One turn sends every row of this set to another row. A few are shown first. Where does it send the rows asked after them?
Dol: [-0.86  1.45  0.49  1.47  0.15 -0.88 -0.42  1.27  1.39  1.81  1.42 -0.61
  1.40  0.82 -1.01  0.16  0.99]
Nakup: [ 0.00 -0.10 -1.08  0.17  2.36  1.29 -0.08  0.87  0.46  0.56  1.99  0.36
 -0.30  0.10  0.80  0.37  1.42]
Dag: [-0.97  0.68 -0.19  2.94  0.08 -0.29 -2.17  1.62 -0.66  0.83  0.00 -0.01
 -1.11  0.36 -1.33  0.83  1.45]
sal: [-0.55 -0.50 -1.04  0.38  2.75  0.74 -0.65  1.90  0.80  0.41  1.32 -0.56
  0.18 -1.63  1.06  0.15  0.98]
Ruso: [-1.59  1.57 -0.04  1.39 -0.17 -0.65  0.07  1.21  0.95  0.37  0.31 -0.53
  1.81 -1.17 -1.14  0.45  1.08]
fad: [-0.91  1.24  0.69  2.13  0.13 -1.40 -0.94  0.36  0.87  0.82  1.57 -1.21
  0.80  0.45 -1.15  0.12  1.11]
Kogab: [ 0.90 -0.83 -0.05  0.48  0.41  0.31 -1.11  1.84  1.56  1.03  0.59 -0.76
  1.94  0.18  0.96 -0.11  2.18]
vagu: [-1.72  1.02  0.79  1.61  0.38 -0.71 -0.33  1.13  0.30  0.68  0.46 -1.46
  2.03 -0.90 -0.65  1.28  1.10]
viz: [ 0.58  0.26 -0.25 -0.49  1.38  0.47 -1.90  2.60  1.14  0.39 -0.40  0.74
 -0.32 -1.15 -1.61  0.48  1.89]
fer: [-1.32 -0.65  0.50  1.42  1.93  0.19 -1.27  0.39 -0.30  0.40  0.69  0.73
  1.45  1.01  0.73 -0.17  3.01]
lidip: [-0.11 -0.80  0.02  0.36  1.95 -1.23 -1.80  2.24 -0.01 -0.74  0.40 -1.11
 -1.18  0.44 -1.21  1.23  2.31]
tuke: [-1.11  0.24  0.06  2.35  0.15  0.13 -1.35  2.29 -1.04  1.07 -0.30 -0.69
 -0.25  0.57 -0.73  2.26  1.56]
zan: [-1.03  0.47 -0.17  2.47 -0.60  0.55 -0.54  2.65  0.30  0.03  0.15  0.73
 -0.23 -0.45 -1.93  1.26  2.33]
Tedig: [-0.44 -0.63 -0.28  0.51  0.78  0.94 -0.55  0.90 -0.79  0.27  0.68  1.27
  2.16  0.58  0.38 -0.04  1.98]
toba: [-1.18 -0.64 -0.31  0.87  3.24  0.96 -0.57  1.15  0.15 -0.01  1.82  0.00
  0.06 -1.12  0.78  0.42  1.71]
Bosi: [-0.48  0.51  0.12  2.78  0.06 -0.29 -2.25  2.90  0.95  1.65  0.22 -0.30
 -0.66 -0.04 -1.33  0.47  1.52]
Kegi: [-1.69  1.06  1.11  2.13  0.60 -0.95 -0.71  0.15 -0.23  0.52  1.18 -1.10
  1.35  0.06 -0.96  0.99  1.23]
sen: [-0.41 -0.57 -0.54  1.16  2.62  0.44 -0.59  0.66  0.91 -0.70  2.19 -0.52
 -0.78 -1.02  0.50  0.03  2.08]
Fop: [-0.42 -0.68 -1.28  1.17  0.31 -0.74 -1.15  0.91  0.00 -1.27  0.23 -0.02
  1.16 -0.92  0.13 -1.24  1.69]
fuvat: [-1.50  1.79  0.11  1.25  0.01 -0.31  0.15  1.15  0.93  1.23  0.89  0.45
  1.75  0.14 -1.29  0.17  1.11]
toka: [-0.62  0.15 -0.36  2.25 -0.69 -0.01 -0.77  2.99  0.20  0.21 -0.36 -1.08
 -0.19 -0.52 -1.10  2.03  1.86]
gup: [-0.57 -0.95  0.30  0.26  1.91 -0.30 -1.40  2.30 -0.86 -1.28  0.41 -0.05
 -0.34 -0.64 -1.76  1.43  2.18]
pid: [ 0.33 -0.57 -0.63  0.54  2.39  0.69 -0.40  1.24  1.37  0.37  2.20 -0.95
 -0.53 -0.19  0.98  0.50  1.81]
dib: [ 0.25 -0.28 -0.40  1.57  0.37 -0.37 -1.49  0.06  1.36 -0.72  0.71  0.08
  0.51 -0.18  0.10 -1.28  2.94]
nuz: [ 0.06 -0.06  0.03 -0.04  2.27 -0.63 -1.95  2.00  0.38  0.78  0.18 -0.21
 -1.22  1.52 -0.86  1.12  2.42]
tur: [ 0.29  0.69 -0.35 -0.24  1.77  0.16 -1.99  1.64  0.73  0.68 -0.18  1.17
 -1.15  0.55 -1.44  0.34  2.30]
Nem: [-0.99  0.38  0.54  2.41  0.19  0.74 -1.21  3.25  0.65  1.73  0.41  0.82
  0.13  0.26 -1.56  1.15  2.09]
fel: [-0.63 -1.27 -0.15  1.02  1.47 -0.80 -1.51  2.16  0.71  0.60  0.13 -1.43
  1.90 -0.14  1.35 -0.13  2.01]
geni: [-0.12  0.01 -1.71  0.28  2.06  0.81 -0.40  1.04  0.67 -0.11  1.47  0.22
 -0.45 -1.24  0.59 -0.34  0.97]
Guf: [-0.12 -0.63  0.44 -0.39  1.80  0.66 -1.47  3.03 -0.08 -0.09 -0.06  0.42
  0.47 -1.28 -1.58  1.43  1.88]

Dag turns into Bosi
Ruso turns into vagu
Where do these go?
fel turns into fer
tur turns into viz
Nakup turns into geni

